In the rows, zero is written as 128.
A single turn carries every row of the set below to another of its rows. Some are shown first; where does it send the rows asked next?
Giz: [123 148 130 164 125 145 107 150 130 146 123 147 110 118 139 113 155 125
 103]
poze: [114 154 149 140 135 114 106 132 144 155 122 135 120 120  94  87 124 142
  94]
nub: [120 149 119 159 134 145  92 136 123 138 129 137 119 112 142 110 166 119
 108]
Niset: [107 124 139 146 123 124 115 146 115 155 118 115 103 117  91 113 131 108
  99]
Kegi: [102 128 131 141 131 124 101 131 106 147 126 103 113 112  94 109 142  99
 105]
Meno: [131 154 130 145 158 145 107 114 148 163 123 117 102  98  90  96 127 106
  93]
lumav: [137 141 112 145 168 165  78 112 147 155 122 118 108 100 102 105 135 114
  98]
kalin: [143 136 115 150 164 170  82 123 153 159 116 130 102 105 103 110 128 124
  96]
Nibig: [122 160 141 157 129 131 119 134 161 169 123 130 122 131 106 105 117 118
  96]
pud: [122 136 118 140 152 143  57 122 138 139 124 133 134 122 112 100 141 154
 106]
Ged: [111 107 149 143 140 115  93 122 133 160 118 101 115 109  98 131 162 126
 103]
nove: [133 135 144 147 170 128  95 127 135 153 130 117 146 114  95 111 150  84
  87]
suku: [136 148 133 150 154 151 110 127 154 167 116 128  95 103  92 102 119 113
  90]
Pob: [115 159 132 159 127 132 112 137 124 144 130 136 115 111 133 103 160 112
 104]
faned: [129 119 151 146 141 162  79 134 141 155 124 120 160 118  95  95 162 134
 106]
ravov: [106 157 139 134 145 113  93 115 134 145 130 121 131 113  95  82 137 134
  99]
gimo: [117 103 152 148 135 118  98 133 140 164 113 110 107 114 100 136 155 136
 101]
Fek: [112 103 142 142 142 122  84 121 133 157 119 102 116 109 104 133 165 131
 105]
pogu: [113 168 134 148 138 123 111 115 149 161 132 113 133 121 106  95 131 104
 100]
zed: [131 150 120 144 166 153  90 108 144 156 126 113 109  95  95  99 135 106
  97]
rekef: [117  99 141 146 141 128  81 127 136 159 114 107 113 113 105 138 161 137
 104]
vit: [118  99 146 148 138 126  89 133 139 162 113 111 109 115 102 140 157 139
 102]
sil: [123 141 143 146 136 130  97 144 151 155 114 147 117 128 100  99 118 159
  94]
dor: [127 126 168 147 131 148 104 141 147 164 121 125 153 119  87  90 152 132
  99]
fizi: [143 140 125 153 156 162  99 131 157 165 114 133  95 107  97 110 120 124
  92]
zogab: [149 118 142 160 162 146  93 153 150 158 117 143 134 128 102 130 137 109
  84]
Kuvu: [128 131 128 147 143 145  71 139 148 148 115 146 124 129 110 106 128 163
 100]
Biv: [117 106 110 146 137 153  69 140 112 141 118 116 115 120 109 127 146 120
 109]
Malem: [112 149 125 133 152 128  68 110 131 139 129 120 138 113 104  89 145 139
 104]
bib: [116 113 135 153 121 139 108 159 122 158 112 129  99 124  97 123 125 122
  99]
kere: [114 156 126 157 132 136 101 132 122 140 131 133 119 108 138 105 166 112
 107]
parod: [118 155 134 162 124 135 115 146 129 147 125 143 110 114 134 107 155 117
 102]
vider: [134 136 155 151 162 122 111 138 142 159 124 127 138 118  91 113 139  89
  82]
biz: [124 126 157 142 140 153  86 128 139 156 127 113 162 114  91  88 164 127
 104]
til: [126 146 106 152 151 156  67 115 149 148 130 118 141 127 124 113 143 121
 110]
neru: [131 120 163 149 131 157  97 147 148 164 119 129 151 123  91  96 150 140
 100]
kire: [106 118 116 141 138 138  79 129 105 141 124 103 119 112 103 115 150 106
 109]
fik: [132 146 130 163 131 150 103 143 164 166 117 142 122 137 116 117 117 134
  98]
donu: [135 138 113 160 142 163  75 133 160 157 121 136 131 135 126 121 129 135
 105]
pur: [143 129 154 157 157 133 110 152 149 163 118 139 132 126  94 121 132 101
  81]
Duga: [147 117 132 156 171 150  75 141 142 150 121 135 142 125 107 128 147 106
  89]
zisaz: [123 145 122 162 130 149  96 143 128 142 124 145 115 116 143 114 159 124
 106]
zetap: [123 130 163 143 135 147  99 133 140 160 127 116 157 115  86  86 157 126
 101]
gumev: [134 117 155 150 136 165  83 143 147 160 120 127 156 121  95  98 155 141
 102]
taf: [113 106 152 145 135 114 100 128 137 163 116 105 110 111  97 132 157 130
 101]
fak: [115 160 117 148 148 138  85 105 143 149 135 108 143 119 115  99 143 104
 107]
Mib: [122 105 120 153 129 152  85 155 120 150 112 128 105 125 106 129 133 127
 103]
kot: [140 125 132 149 174 141  76 128 135 148 128 121 150 117 104 120 155  93
  91]

Meno -> suku
zogab -> Duga
gimo -> vit
Where do these go?
Mib -> Biv
til -> fak
dor -> neru
kere -> Pob
pud -> Malem

A single turn carries every row of the set below to another of its rows. Some are shown first; where does it send the rows asked next?
Sofor: [126  93 138 135 157 134 117 129 107 154 165 123 132 117 154 139 114 170
 148 164 129 112 160  93]
gela: [136 111 121 154 134 122 118 124 115 129 150 114 157 154 142 149 103 132
 136 127 143 144 193 105]
kezat: [139 107 112 155 131 128 131 124 110 117 144 107 167 145 131 162 113 145
 136 125 156 161 170 103]
tumag: [146  98 122 127 150 131 123  99 104 140 149 114 107 109 151 137 114 156
 148 172 124 129 123 112]
vum: [115 102 132 159 143 133 124 151  99 126 157 123 163 131 175 132 134 148
 135 155 134 162 156 125]
Tere: [143 106 126 143 133 151 129 111  94 138 164 129 109 133 150 141  98 106
 131 160 157 142 135 111]
Veru: [117 103 139 151 145 143 121 142  85 130 155 122 149 121 180 131 134 140
 132 168 139 161 143 125]
rilaf: [135  96 136 134 149 149 125 119  95 150 170 130 109 115 157 138 106 141
 142 173 144 122 133 102]
kivol: [161 113 101 150 129 128 131  94 113 122 151 108 130 136 139 148 105 117
 138 136 141 165 141 118]
tope: [158 111 114 139 131 148 143 118 114 116 156  96 144 120 131 151  98 111
 134 140 157 163 149 107]
giv: [144 114 119 153 125 138 126 115 104 127 155 120 133 152 144 147  95 102
 130 137 157 153 165 113]
seme: [119 107 134 150 139 142 123 143  84 123 153 121 143 127 177 134 132 130
 129 166 142 164 143 131]
voref: [125  99 127 151 147 120 122 123 106 132 135 114 173 135 138 151 115 180
 141 138 143 138 171  96]
lined: [151 105 128 134 143 158 143 120 103 135 165 118 106 127 138 131 112 117
 146 165 135 155 126 114]
tiver: [155  93 123 133 138 160 142 122  97 119 144 118 107 131 148 144 112 119
 140 169 151 150 127 112]
Kes: [126  86 141 138 159 130 122 121  99 139 130 123 146 123 149 136 116 186
 147 165 134 123 151  96]
Rep: [142 107 116 143 150 111 112 100 116 137 141 100 160 126 142 147 115 173
 148 136 121 140 170 102]
mogin: [121 103 144 133 159 121 122 120 103 145 142 118 140 126 136 125 115 180
 148 161 114 124 160 106]
Befof: [134 126 120 153 135 129 126 112 102 129 153 104 165 143 123 149 108 132
 135 123 146 168 171 108]
vilur: [135  97 142 128 156 143 135 122 103 143 153 124 110 121 142 121 115 154
 151 177 118 129 132 112]
rem: [129  92 142 129 153 120 127 117 109 135 129 114 144 113 139 126  99 175
 142 164 127 115 152 105]
geda: [138  99 124 132 158 119 113 100 108 143 144 106 135 111 149 140 118 180
 151 159 116 125 150 103]
Dipur: [141  83 139 129 154 151 132 121  95 134 134 125 112 121 155 131 114 154
 146 181 138 129 128 105]
tud: [158 105 110 137 136 137 134  95 106 129 154 114 105 121 146 141 107 123
 142 159 135 148 119 120]
Dupu: [116 108 129 158 137 129 126 150  96 120 155 121 158 136 172 134 132 138
 131 153 139 165 157 131]
Radu: [139 116 117 145 132 126 129 113 110 121 147  95 171 123 125 155  98 139
 131 128 155 155 166 101]
vizi: [128 101 130 144 150 121 114 131 116 143 157 114 156 137 148 146 111 166
 145 141 129 125 190  96]
Mub: [148  87 139 124 151 140 140 122 112 130 139 115 116 110 146 122 100 146
 146 177 128 123 133 110]
febo: [119 119 133 147 148 114 117 115 102 137 142 110 168 138 125 140 111 169
 140 133 129 142 179 104]
sep: [116  99 138 155 148 139 122 147  92 131 157 123 158 123 179 129 135 149
 135 163 135 160 150 122]
mef: [150 120 116 147 134 152 138 113 103 128 165 109 134 136 129 145 108 107
 137 139 148 173 145 112]
lega: [125 107 132 140 144 112 122 113 108 130 133 104 172 119 130 142  99 170
 135 140 142 131 169 100]
Kiduk: [162  95 124 128 140 155 146 122 115 122 153 106 116 114 141 133  99 115
 142 164 143 148 132 111]
fon: [153 114 104 154 137 117 121  97 119 126 144 100 158 137 138 150 107 140
 142 124 133 159 167 109]
Matug: [117 110 130 153 134 135 127 146  89 118 153 121 148 135 173 136 132 128
 128 159 142 166 149 134]
beson: [154 105 110 147 126 150 141 124 106 110 147 109 134 144 137 159 112 113
 135 141 161 167 148 110]

beson -> kezat
mogin -> vilur
Kiduk -> tope
Where do these go?
Dupu -> vum
giv -> gela
tud -> kivol

A single turn carries every row of the set below to another of its rows. Some are shown first; where does it send the rows asked next?
nir: [152 139 133 120 140 125 125 147 120 169 137 129 125 141 102 129 145 146
 131]
bili: [154 137 126 116 128 116 132 144 109 169 137 117 132 146  96 130 131 141
 134]
Leka: [153 136 142 130 140 135 126 136  88 150 132 118 167 126 117 129 139 144
 107]
kofo: [144 121 134 137 131 132 123 152  96 154 166 131 163 128 124 137 138 146
 129]
kom: [159 118 132 125 128 122 118 143 104 141 149 108 180 137 112 146 130 130
 124]
zudeg: [157 133 112 122 154 126 111 108  89 134 134 122 118 120 115 130  87 119
 129]
Fono: [149 148 123 145 136 153 126 152 104 123 137 140 151 150 140 121 108 157
 118]
Fote: [143 139 113 124 147 127 115 108 107 126 133 125 100 129 129 125  96 135
 128]
kam: [166 130 117 117 135 107 109 152 135 111 132 139 163 149 132 148 107 143
 130]
toko: [159 135 120 146 151 152 118 159  88 126 150 144 170 129 126 130 110 138
 129]
Fad: [133 137 138 129 133 137 130 140 110 146 141 131 151 136 134 128 148 159
 114]
viv: [148 139 121 128 165 115 113 135  95 129 144 141 101 115 121 142  94 116
 128]
Veven: [140 119 129 124 123 124 122 146 126 138 158 121 163 148 130 145 140 144
 131]
mut: [166 120 118 131 157 129  91 121 109 133 151 130 120 121 117 145  95 111
 136]
Lumas: [154 131 128 118 141 122 126 152 110 174 149 132 135 134  96 134 138 137
 141]
Rofo: [157 132 133 118 149 124 118 149 122 162 140 125 134 132  95 136 151 134
 136]
vifil: [162 141 126 126 158 114 108 131 101 130 131 130 108 125 116 146  86 111
 117]
zok: [149 141 123 121 167 116 110 130 111 120 130 135 102 121 121 145 101 115
 122]
Voge: [163 140 136 123 142 123 123 146 106 170 133 119 131 133  92 128 141 139
 127]
beb: [152 148 116 115 133 114 133 141 102 127 119 147 155 143 136 126  96 160
 119]
fevu: [156 134 120 134 159 127  99 114 107 116 136 116 105 115 118 129 110 124
 128]
budev: [156 133 120 143 151 133 100 120  97 136 154 134 100 118 126 128  97 130
 130]
Fumiz: [149 129 124 111 136 116 128 148 125 162 144 123 133 144  98 137 141 137
 144]
Vorus: [144 124 139 131 147 134 116 146 114 132 147 121 162 122 121 137 159 141
 122]
zafo: [156 138 124 137 158 150 111 152 124 100 131 130 163 138 129 133 130 138
 123]
zuge: [168 131 121 140 129 114 112 164 103 135 158 154 155 137 135 139  97 152
 133]
fule: [142 136 117 125 155 111 114 137 112 120 147 137  95 126 127 144  97 120
 132]
gem: [178 134 121 121 144 111 115 147  92 127 126 137 177 129 115 140  95 134
 122]
botiz: [151 142 115 131 135 138 124 146 123  98 128 115 160 156 130 129 115 145
 123]
tusu: [157 140 131 116 136 118 125 143 121 158 127 111 131 142  93 130 144 139
 128]
mur: [160 130 125 113 137 114 127 147 111 162 140 113 141 137  88 136 136 130
 140]
Toven: [147 134 137 117 131 128 126 131 118 134 124 108 167 144 121 136 140 144
 109]
kuber: [159 146 123 118 155 112 120 141 110  99 109 129 157 123 122 126 127 148
 118]
Fofim: [153 126 118 133 151 129  95 120 128 125 151 132 102 131 132 139 104 127
 134]
Tivuf: [156 138 122 123 150 109 108 132 118 121 135 126 102 136 122 149  88 115
 122]
vekaz: [155 132 119 128 158 107 107 138 106 117 148 126 104 121 116 148  95 110
 131]
vavat: [140 134 111 130 139 145 127 154 121 112 148 142 159 152 141 133 113 148
 136]
nalal: [160 128 113 131 150 138 117 154 106 100 141 119 178 135 116 137 116 126
 135]
gola: [148 131 131 122 115 125 133 138 100 155 142 118 167 151 125 136 119 147
 116]
Tulab: [155 136 120 130 146 108 112 137 101 130 148 131 100 131 122 146  81 116
 127]
Geva: [153 127 110 112 153 123 105 107 119 122 132 122 120 132 121 141  93 116
 133]
gora: [148 142 123 138 141 116 117 158 121 107 142 147 134 131 141 125 129 167
 129]
zitu: [174 128 127 143 151 113  98 164 111 107 149 136 157 116 121 139 127 141
 132]
lasav: [153 139 112 140 129 141 132 153  86 125 147 130 166 146 127 125  94 145
 130]
tave: [148 144 124 123 157 117 115 130 107 132 131 140  99 130 127 142  87 121
 117]
kad: [160 147 125 140 149 118 122 153  77 122 135 145 149 111 125 117 117 157
 121]
Sazo: [153 126 111 122 144 128 106 115 110 142 149 138 115 137 129 141  81 123
 136]
robel: [169 141 125 147 148 145 116 151  88 112 130 119 170 132 116 125 111 136
 116]

toko -> robel
mut -> fevu
vekaz -> zok
Where do these go?
kom -> Vorus
beb -> zuge
bili -> Lumas

A single turn carries every row of the set below to another of its rows. Some are shown first; where does it send the rows asked next?
Zarid: [118  99 141 106 120 116 120 122 136 125 111 127 121]
gonem: [129 140 102 137 124 137 131 143 112 129 155 115 121]
makom: [112 112 121  87 137 124 131 131 132 122  99 132 138]
Mozad: [105 110 122  93 142 120 126 138 136 120 102 136 135]
ful: [117 100 142 106 121 115 122 119 135 126 110 125 124]
Selu: [126 150 125 127 144 141 139 128 103 134 143 144 113]
miz: [118 112 140 111 136 123 129 123 144 128  95 122 127]
Nin: [127 150 125 125 143 142 141 126 102 135 141 142 115]
Dul: [110 108 120  92 137 128 120 143 137 115 104 136 127]
numo: [117 110 118  85 133 132 125 136 133 118 101 132 130]
nuni: [136 122 110 121 122 118 118 158 119 119 148 123 154]
lis: [117 109 139 114 136 124 121 130 147 124  98 125 120]
faz: [140 126 111 115 122 116 129 146 113 126 141 118 165]
Taze: [118 141 106 144 133 125 135 141 114 134 155 118 129]
Dadu: [120 100 141 103 119 118 123 118 134 126 109 124 124]
gini: [125 112 137 105 130 131 128 123 142 127  93 120 123]
Rizuk: [123 150 126 128 145 139 140 127 103 135 143 144 115]
zagag: [120  99 140 104 119 119 120 121 135 124 110 125 121]
kenep: [144 124 108 114 117 124 123 152 114 120 144 119 156]
maf: [130 158 115 130 132 133 147 143 117 157 133 125 138]
Risa: [125 151 126 126 144 139 141 125 102 135 142 143 117]
tili: [123 144 106 137 132 124 146 130 109 140 149 112 138]
pag: [139 156 110 125 124 146 140 148 117 151 134 124 128]
dil: [122 154 115 140 137 129 138 153 123 152 138 131 131]
gugil: [125 110 137 109 129 132 121 129 145 123  96 124 116]
Goko: [134 144 101 130 123 138 142 131 107 135 150 109 131]
bal: [131 153 111 135 128 142 132 158 122 146 139 130 120]
ritun: [132 124 112 123 127 110 125 153 117 124 145 122 163]

Selu -> Nin
Goko -> tili
Where do these go?
Dul -> numo
gugil -> gini
Dadu -> ful
pag -> maf
faz -> ritun

A single turn carries every row of the set below to another of its rows. Some are shown first; where does it send the rows asked next?
Gofi: [115 117 123 119 138 124 113 132 161 175 130 147 111 112 115 127 111 171
 120 138 109 131 114 124 163 119 135 135 101 155 127 117 115  77 133 140]
nogas: [125 136 124 126 113 122  94 111 167 148 119 121 118 132 106 103 101 144
 122 137 108 103 140 109 137 132 145 150 104 134 141 122 113  82 159 173]
pusaf: [ 72 134 163 118 117 125 107 109 128 153 137 141 125 142 104 103 140 146
 109 139 132 127 127 144 130 131 154 142 104 147 132 125 123  76 155 139]
borot: [114 130 126 118 114 115 124 116 150 152 116 114 109 130 107  94  91 123
 126 133 117 133 114 131 170 105 163 127  93 133 136  93 119  86 103 178]
zuta: [ 81 126  90 138 146 134 123 115 133 151 141 102 141 154 101 145 122 139
 111 130 105 127 127 131 146 130 139 122 101 129 121 117 118  72 108 130]
boto: [ 78 132 171 133 124 118 120 120 136 161 136 137 123 172  94  96 123 126
 103 121 118 123 118 142 119 121 136 126 106 148 116 133 131  59 125 144]
Rofat: [102 133 115 108 153 117 116 117 162 139 129 130 118 143 104 115 112 100
 121 145 118 115 131 150 150 156 136 159 103 147 139 125 134  60  99 130]
fovit: [117 119 133 123 117 112 121 131 148 137 125 106 117 135  98  98  87 119
 109 133 116 143 109 137 165 115 159 127  87 127 126 103 118  81 100 185]
pefis: [104 134 136 122 139 132 168 115 164 151 124 141 122 126 110 109  89 124
 114 143 153 128 127 144 132 123 130 140 105 128 121 109 113  80 118 136]
Fet: [124 128 121 145 136 130 105 147 155 151 130 112 142 158 118 144 104 120
 116 137 113 106 122 134 155 120 122 130 110 148 114 130 131  45 146 164]
dar: [109 134 126 124 132 124 116 120 142 127 119  88 133 141 107 103  87 128
 108 139 120 128 124 149 178 124 153 145 101 139 134  86 122  69 121 186]
Teder: [ 94 142 145 128 117 121 118 120 152 160 125 107 117 112 110  89  98 143
  86 135 140 127 122 118 149 150 141 155 109 145 102 131 132  79 159 155]
nebut: [ 92 120 107 131 140 130 136 101 143 152 127 101 131 141 104 135 120 153
 121 148 101 131 132 132 125 122 142 111  92 145 121  96 108  93 126 121]
val: [ 99 149 137 137 120 154 122 119 155 146 122 101 125 151 117  85 105 147
 110 149 147 114 121 125 159 125 122 139 118 128 110 127 141  69 152 165]
bobu: [103 127 138 124 144 130 166 125 165 140 131 137 128 128 103 109  91 128
 106 144 153 134 127 150 137 127 130 138  98 123 116 114 112  82 118 137]
nevi: [116 135 123 139 125 126 111 125 169 166 129 113 103 143 106  74 104 138
 115 126 113 105 122 103 159 122 129 132  98 148 123 143 136  72 106 147]
bute: [106 136 127 107 114 113 131 108 158 130 144 109 148 150 134 121  98 124
 147 139 127 110 120 137 129 147 150 127  86 129 126 122 121  91 132 129]
bepen: [ 94 128 151 146 118 140 110 129 153 136 137 126 128 181  95 104 128 127
 109 151 121 110 132 138 119 118 137 125  95 145 146 130 118  47 134 152]
Dep: [ 88 132 140 121 128 121  99 127 160 163 130 131 115 141  86  80 110 147
 106 136 103 122 106 124 154 138 136 147 105 114 120 149 135  80 112 167]
tufeg: [105 131 126 107 114 109 128 112 155 131 147 114 148 148 130 129  94 122
 139 138 129 113 115 137 119 156 152 132  90 123 123 126 117  85 131 141]
tuz: [101 126 110 148 128 130 127 147 170 165 138 108 143 131 124 126  99 165
 116 153 127 105 109 121 158 132 140 121  92 159 119 128 118  64 142 146]
Levol: [ 92 117 116 137 132 129 130 107 134 159 125 104 133 144  95 143 117 117
 110 161 106 130 119 137  96 129 142 119  98 129 117 115 107  78 122 148]
big: [121 115 155 133 129 138 114 144 153 165 127 128 119 141 108 122 117 114
 113 166 109 129 101 141 141 101 118 127 100 135 117 141 130  60 123 156]
verog: [ 86 129 115 150 131 121 118 131 153 157 139 149 124 153  95 101 128 157
 115 116 142 104 140 122 143 127 154 123  97 159 133 125 117  70 135 143]
labam: [ 98 133 121 121 118 120 123 118 142 145 125  83 122 137 122  86  93 136
 123 145 132 125 103 138 176 132 161 125  92 151 120  97 133  79 105 170]
deno: [ 79 139 166 120 116 123 126 123 154 184 124 113 139 137 121 120 102 137
 114 165 101 119  88 144 134 126 136 133 106 140 112 131 131  64 140 148]
lovuz: [ 85 129 143 125 121 113 110 112 154 154 138 140 115 144 101 107 118 164
 103 120 109 123 138 125 126 139 154 140  97 170 147 112 107  63 141 132]
ket: [ 80 136 109 121 134 139 134  96 137 166 114 120 110 134 106 140 128 126
 112 147 116 146 131 134 137 118 141 126 114 139 120  95 123  78 131 122]
Razi: [102 133 114 105 157 124 117 117 161 133 133 129 120 154 107 115 109 116
 123 140 115 119 129 151 156 154 128 156 106 143 136 119 136  59  97 130]
nozo: [ 92 140 146 110 134 105 103 121 153 172 119 130 137 125 114 133 116 137
 119 136  89 120 124 145 166 126 142 147 109 151 119 116 136  78 162 140]
lizup: [109 124 132 150 121 142 114 127 133 139 151 120 122 163 119 110 123 143
 107 125 153 114 134 122 128 127 135 124 101 165 127 128 116  49 139 144]
med: [107 139 133 121 123 112 117 111 141 144 111  91 124 124 109 101  87 108
 107 140 118 124 126 145 168 125 162 151 101 150 137  89 121  71 124 181]
Mekug: [126 128 163 121 118 124  98 119 160 125 130  98 126 156 104  96  98 140
 109 136  90 124 130 127 139 126 123 140  97 129 121 126 127  80 151 161]
vul: [ 92 130 125 119 114 113 118 121 137 152 123  91 123 130 112  92  93 121
 114 152 133 128  94 140 160 142 169 135  95 139 119 107 130  75 106 186]
topug: [ 74 135 115 131 133 120 124 100 129 174 126 103 131 137 102 139 127 101
 110 141  97 124 125 134 128 124 147 129 102 136 124 123 124  76 111 123]
kedil: [ 93 117 104 141 140 141 130 125 137 142 130 106 121 143  94 148 124 115
  92 150 126 152 128 136 133 129 135 121 102 132 109 114 120  67 126 134]

pusaf -> boto
topug -> Levol
Where do these go?
labam -> borot
pefis -> Rofat
Fet -> tuz
Dep -> Mekug

